Rotation paths and how fast each direction turns (degrees each step):
Each turn is a multiple of 5 degrees from 10 to 175, or 0.
Each row of a path follows its step; steps can be skipped.
Rotation 1:
step 0: [-11  -3  -9  -3 -24   2   4 -13  12  -2 -18  -3   6  11  -2 -11   5  -2
  20  -9   2 -12  18   8 -13   3   3  13   6 -11   1 -22  12   5   4   0
  -5   9   1   7  -1  -6  28 -12  -5  -7  -8  14  16  14 -11   1 -12  -3
  17   0 -12 -24  20  -9  -3]
step 1: [ -3 -25 -12   1  10 -10   3 -18  -2  -8   1 -16  -7   4  10  14  34  27
 -10  18  11  -6  -4   0  12  13   3  11   4  -5  -9  -6   2  22 -16 -15
  -5  -8 -10  -9 -14   7   4  -9  -3   0  -1   0   5   5   3 -14 -12  -7
  -3 -14  15  -1  -9   3   8]
step 2: [  8  11 -29 -11   7  16  15  30 -14  17 -14   9   0   0  -8  -3  -4   3
  17  23  -2  -7  -6   1   4 -16   7  14  -1   4   8   9  -1   7   5  -7
  -9   9   6 -21 -12 -10  11   2  -2   2   3   6  21  -5  14  -4   3   1
  12  -3   9 -15   0   6  14]
step 3: [ -6 -11  -9   3  15 -14   8  14   2  -2   3 -15   3  12  -7  11  -5   7
   3  -3  10 -11 -17 -12  -8   1   1  -9 -20  -5  -3   4  -7 -17 -12   8
  17  -4 -24   7 -27 -11   5   4  -5   6 -11  10 -14  -8  10   4  -4  11
  11 -14 -20  -1 -12 -24   5]
step 4: [  7   9  -9  -5   3   9  -8  15   7  -4 -10 -13   4  18  30  17  -5   3
   4  -1  -1   0  10 -19  -9  -9 -11 -18  -1  -4   7 -10 -14  -8   5  11
  -3   9  -3   8  13 -11  -4 -33   5   1  16 -11  11 -10  -1 -13  14 -17
   9  -5  -5 -13  15   8  11]
step 5: [ -1 -23   5   6   8  -5  15   1  11 -10   6   9   5  17   3   6 -27   0
 -26  -6  -7  -6  26  24 -16   9   2   0 -10   4  -2   0 -13  20 -13  -2
  -7   0  -1  -4 -20  10 -12  -6   5   5  12  14  -7   0   0  -8   9  19
  15   1   3  -7  -4   6   4]
step 6: [  6  -9 -17 -21  -1   8   0   0   2  20 -10 -10  13   5   3   9  -7  15
   9 -28   1 -15  -6  13  -7   4   3  -1  23  -4  11 -11   2   7  19  -8
   7  -2  -7 -14  -3  -8   5   9  21  -3  14  -4   7  20  -8 -13  -9  -4
   8  15  -8   9   8   5 -21]
step 7: [  2 -14 -10  -6  15  22   2 -11  -4   6  11  -8 -15  -7  -3 -17  18   2
 -14  -4  -2   3  -4   5 -17  12   9  14   8  -2  17 -12   9  -2 -22  -5
   9   1 -12  12  -7  21  -8  -4   0  13  -9   0  10  -4  19 -20   6  -1
   6  15  -4   3   2 -19  21]
step 8: [  3  -8 -25   5  -1  13  -1  18   6  -3   0  -9  39   3  -4   5   7  -6
   8   9 -11   3 -16  -1  15 -31  -6  23  -6  -6   2   3   6   0 -16  10
  -4  -6   8   0  -4   3   3  -7   3   2   7  -4   8  20 -14  -9   2   9
 -17  12  -3  -2  10  -3  10]
step 9: [ 15  -2   6  10 -14  18   8 -14  -7  -4   8   5   6   7 -13  11  18  -2
   9  -4 -11  -2  19  -5   0  10  26 -11 -18  -7 -11  -6  -2  -1  -3   3
  10  -4  -5  -6 -28 -25   7  -4   7  -6  -5  13  -6  -5   5  -5   6   6
  -8 -11  -6 -12  18 -27  16]
Directions:
[ 1  3  3 -2  5  0  4  2  0  5  3  2  3 -2 -1  1  5 -2  0 -1 -3  1 -2 -4
 -4 -3 -3  2  0  2  1  7  4  1 -2  0  5 -2 -4  6  2 -7  2 -2  1  4 -1  4
  3  3  1  0  1  0 -2 -1  1  2 -4  2  4] => 70
[-3  4  4  2  4  0 -1 -1 -2  1  5 -2 -1  4  0  6  1 -1 -1 -2  1 -2  1 -4
  2  5 -4  3  5 -7 -1 -2  3 -2  1 -4  0  2 -4 -2 -1 -1 -1  1  5 -6 -2  0
  4  0  0  2  2 -3  0 -2 -1  2  4 -6 -2] => 125
